One vector is turned by the same rotation once a tick. Each row is the vector after some number of ticks, and that number follows the row.
The counts run from 0 to 103.
[103 133 134 126  97 139 100 131 106 142  92 154 149 136  84 189 131]	75
[ 99 145 128 127  91 150 118 119 120 129 119 114 122 132  62 194 133]	13
[135 157  98 160  92 141 105 173  91  98 108 121 139 145 119  98 158]	102
[122 143 133 144 133 141  84 122 110 127  75 158 172 143 106 146 151]	78
[144 153 117 142 101 137  93 158  57 104 101 142 140 126 125 110 158]	100
[150 153 121 141 144 147  84 133  77 114  89 144 147 136 126 104 166]	21
[133 165 109 131 161 153 133 123  91 103 121  81 116 125  75 120 149]	67
[103 140 135 128 137 152 108  99 107 147 101 139 143 125  76 183 142]	93
[143 158 108 149  88 138 102 161  67  98 106 130 142 135 127 103 164]	101
[122 135 146 116 150 155  95 100  83 143  93 161 136 122  81 172 142]	35
[143 149 133 134  89 138  95 137  55 116  98 164 133 124 120 127 157]	39
[102 131 132 127 105 141 101 112 114 141  98 149 149 132  82 191 133]	15
[144 156 110 146  85 139  93 165  83 107 105 138 138 141 123 115 154]	41
[139 158 102 146 150 145 132 122  90 105 129  87 108 125  89 104 162]	7
[124 126 142 120  90 148 103 127  70 131 111 156 111 114  88 168 140]	55
[119 135 132 144  72 133  88 150  93 124  90 169 151 140 114 154 147]	58
[153 138 129 137 110 145  94 148  59 113  99 157 141 128 120 118 158]	99
[128 157 107 138 131 149 129 131  83 104 132  77  97 128  73 119 153]	8
[124 157 114 148  97 141  94 161 109 111  83 147 180 151 109 126 152]	60
[120 152 100 156 126 139  87 135 111 107  76 148 181 158 114 128 150]	1
[115 128 154 114 147 156  95 101  91 138  86 159 147 123  89 170 139]	95
[116 165  94 144 161 152 132 106 128 121 115  87 132 136  70 137 147]	48
[117 144 131 120 155 152 124  97  90 129 114 105 110 117  57 160 148]	51
[109 140 120 134  81 151 134 126  93 124 130  95  97 127  60 170 137]	11
[128 160  97 144 165 145 129 123  92  93 114  81 130 135  81 108 157]	66
[114 140 125 126  97 140 117 119  85 131 134  96  94 119  70 172 136]	71
[141 162 106 146 117 140 125 152  82  94 126  89 114 126  96  98 157]	85
[ 97 146 107 136 108 155 130 117 130 133 126  96 129 142  55 177 130]	90
[123 133 145 118 139 146  87 102  75 142  76 164 145 122 104 148 156]	96
[108 166  92 145 152 147 129 125 140 115 119  87 150 146  70 135 149]	47
[130 158 112 135 144 149 132 120  83 109 129  76  95 125  70 119 157]	68
[130 145 131 138 142 148  77 120  84 128  76 168 167 133 113 141 161]	19
[106 141 126 129  82 147 122 122 105 126 134 108 110 133  58 182 132]	12
[ 96 151 105 150  94 142 136 126 126 121 135  86 117 144  51 167 141]	89
[120 165 102 157 109 140  92 149 122 112  85 144 181 161 117 127 151]	61
[108 141 131 121 139 150 113  91 109 144 106 127 139 132  66 186 136]	33
[110 170  82 160 138 148 124 130 139 103 116  92 149 158  84 126 153]	46
[112 166  98 151 101 139 137 146 123 103 141  82 114 147  69 144 144]	28
[116 167  83 154 102 142 132 154 108  99 136  81 121 140  78 126 147]	27
[134 128 149 122 128 153  86 113  54 131  92 163 134 110 103 141 159]	37
[121 129 152 109 105 138 107 117  65 131 121 140 102 110  90 168 143]	54
[128 148 122 124 127 150 143 118  83 112 143  88  92 114  66 136 143]	69
[150 157 103 153 123 142 113 155  68  93 108 127 130 132 122  88 171]	23
[119 152 111 147 104 139  85 146 109 132  76 161 179 150 113 140 154]	0
[144 156 111 143 155 145  94 132  74 112  85 147 157 133 117  94 162]	81
[124 138 137 107 146 155 127  96  83 132 124 108 104 106  63 158 150]	52
[ 99 141 137 132 111 146  97 117 113 144  83 153 161 140  88 179 146]	16
[142 165  96 159 165 146 115 138 107 103  93 112 157 144 104  94 167]	4
[117 141 124 134 126 139  82 120 112 128  78 169 171 141  99 166 147]	77
[103 142 117 137 117 148 120 111 128 137 119 112 136 144  50 183 136]	91
[146 155 126 147 158 146  94 132  93 112  77 148 166 136 128 111 164]	80
[128 163  93 153  92 142 122 157  93  99 131  89 110 142  91 111 146]	26
[122 136 134 135  70 137  91 146  79 123 103 166 142 124 104 161 147]	57
[122 142 127 125 102 143 134 127  82 125 139  95  90 113  63 154 141]	70
[121 167  82 165 121 137 126 143 131 105 112  99 155 159  92 121 152]	45
[112 154  93 138  93 144 133 133 111 109 139  82 111 139  61 152 142]	88
[ 98 151 118 128 136 148 126 108 133 139 115  99 131 143  52 174 139]	31
[139 138 138 123 113 147  85 140  56 118 103 167 137 113 107 131 161]	38
[120 158 108 143 173 157 134  94 118 127 122  85 127 133  57 145 150]	49
[ 94 132 126 123  90 144 108 116 120 138 107 140 140 138  71 197 130]	14
[136 160  90 151 107 137 119 157  86  94 124  95 117 139 102  91 159]	25
[100 144 123 126 146 148 117  95 124 141 113 110 136 134  61 186 135]	32
[144 165 102 150 164 148 118 129 101  98 107 103 137 135 102  95 163]	5
[133 137 146 121 139 154  84 120  63 127  91 164 144 117 111 134 158]	97
[130 166  98 159 161 138 110 139 125 111  93 123 168 153 107 103 159]	63
[110 131 150 130 143 149 104  94 103 146  91 149 148 127  79 174 140]	94
[112 140 137 141 105 141  93 127 114 137  86 159 167 142  92 175 145]	76
[128 165  86 153  83 135 115 165 102  96 118 115 143 150  96 106 155]	103
[140 150 121 144  87 137  86 159  63 108  99 143 136 131 130 115 156]	40
[146 162  96 143 129 138 119 146  74  94 122  98 122 133 105  88 166]	84
[118 172  82 159  99 129 118 161 128 100 109 111 152 157 102 115 163]	44
[122 123 149 114 126 153 110 107  69 133 112 126 106 107  75 167 147]	53
[119 147 111 145  75 135  90 146 100 123  84 164 167 147 108 143 149]	59
[ 99 152 104 141 121 142 131 114 142 119 124  97 125 140  53 168 139]	30
[122 142 135 132 135 147  86 120  95 128  73 165 174 133 106 151 152]	18
[147 153 107 142 130 142 100 145  68  98 103 135 138 130 123  92 170]	22
[129 165  93 160  93 143 107 163 111  93 106 118 150 157 112 113 157]	43
[ 97 162  99 151 103 138 129 133 134 110 126  86 132 143  61 156 142]	29
[123 164  92 161 129 144  97 137 123 104  96 132 177 156 112 112 159]	62
[144 163 101 150 118 141 117 153  75  93 124 104 121 143 107  99 160]	24
[129 143 123 142 142 140  83 123  97 124  75 167 178 144 116 129 157]	79
[131 156 104 160  81 133 102 173 101  97 104 129 141 146 117 112 153]	42
[147 166 103 145 161 152 121 130  86  93 120  85 117 124  91 103 159]	6
[129 155 115 130 115 152 133 129  84 114 135  77  90 124  63 135 143]	9
[ 98 142 133 127 132 142 117 106 121 145 107 124 141 134  62 193 139]	92
[130 163  97 155 108 144 140 158  91  99 133  80 102 137  84 120 152]	86
[135 144 127 135 151 145  82 132  82 119  81 152 169 132 124 118 160]	20
[113 134 136 134 129 146  87 118 106 144  76 168 167 127  93 171 146]	17
[122 162  93 146 106 147 135 139 103 105 139  78 106 140  74 125 147]	87
[ 96 141 139 126  82 142 109 126 108 138 106 151 136 139  74 183 127]	74
[144 138 141 130 126 148  84 131  53 116  88 158 140 120 121 124 161]	98
[124 127 146 126  72 145  94 137  71 122 106 159 130 122 100 158 139]	56
[107 138 131 126  81 140 120 122  88 131 130 116 103 126  62 179 136]	72
[121 151 117 127  97 148 135 127  95 116 139  84  94 123  62 156 138]	10
[137 165  95 156 169 146 108 128 113 103 103 105 151 152  96 104 165]	64
[135 164  95 151 158 146  99 130 101 106  90 125 162 155 112 106 159]	3
[120 162 106 149 146 143  91 140 107 113  80 139 173 156 112 112 159]	2
[136 167  99 147 174 155 121 128  99 107 117  92 141 142  98 102 162]	65
[121 147 114 122 167 152 128  92 105 129 124  93 119 122  56 148 148]	50
[108 134 138 118  76 147 119 127  98 133 123 141 118 131  68 185 137]	73
[117 139 146 116 149 150 105  89  98 136  90 145 138 121  75 176 136]	34
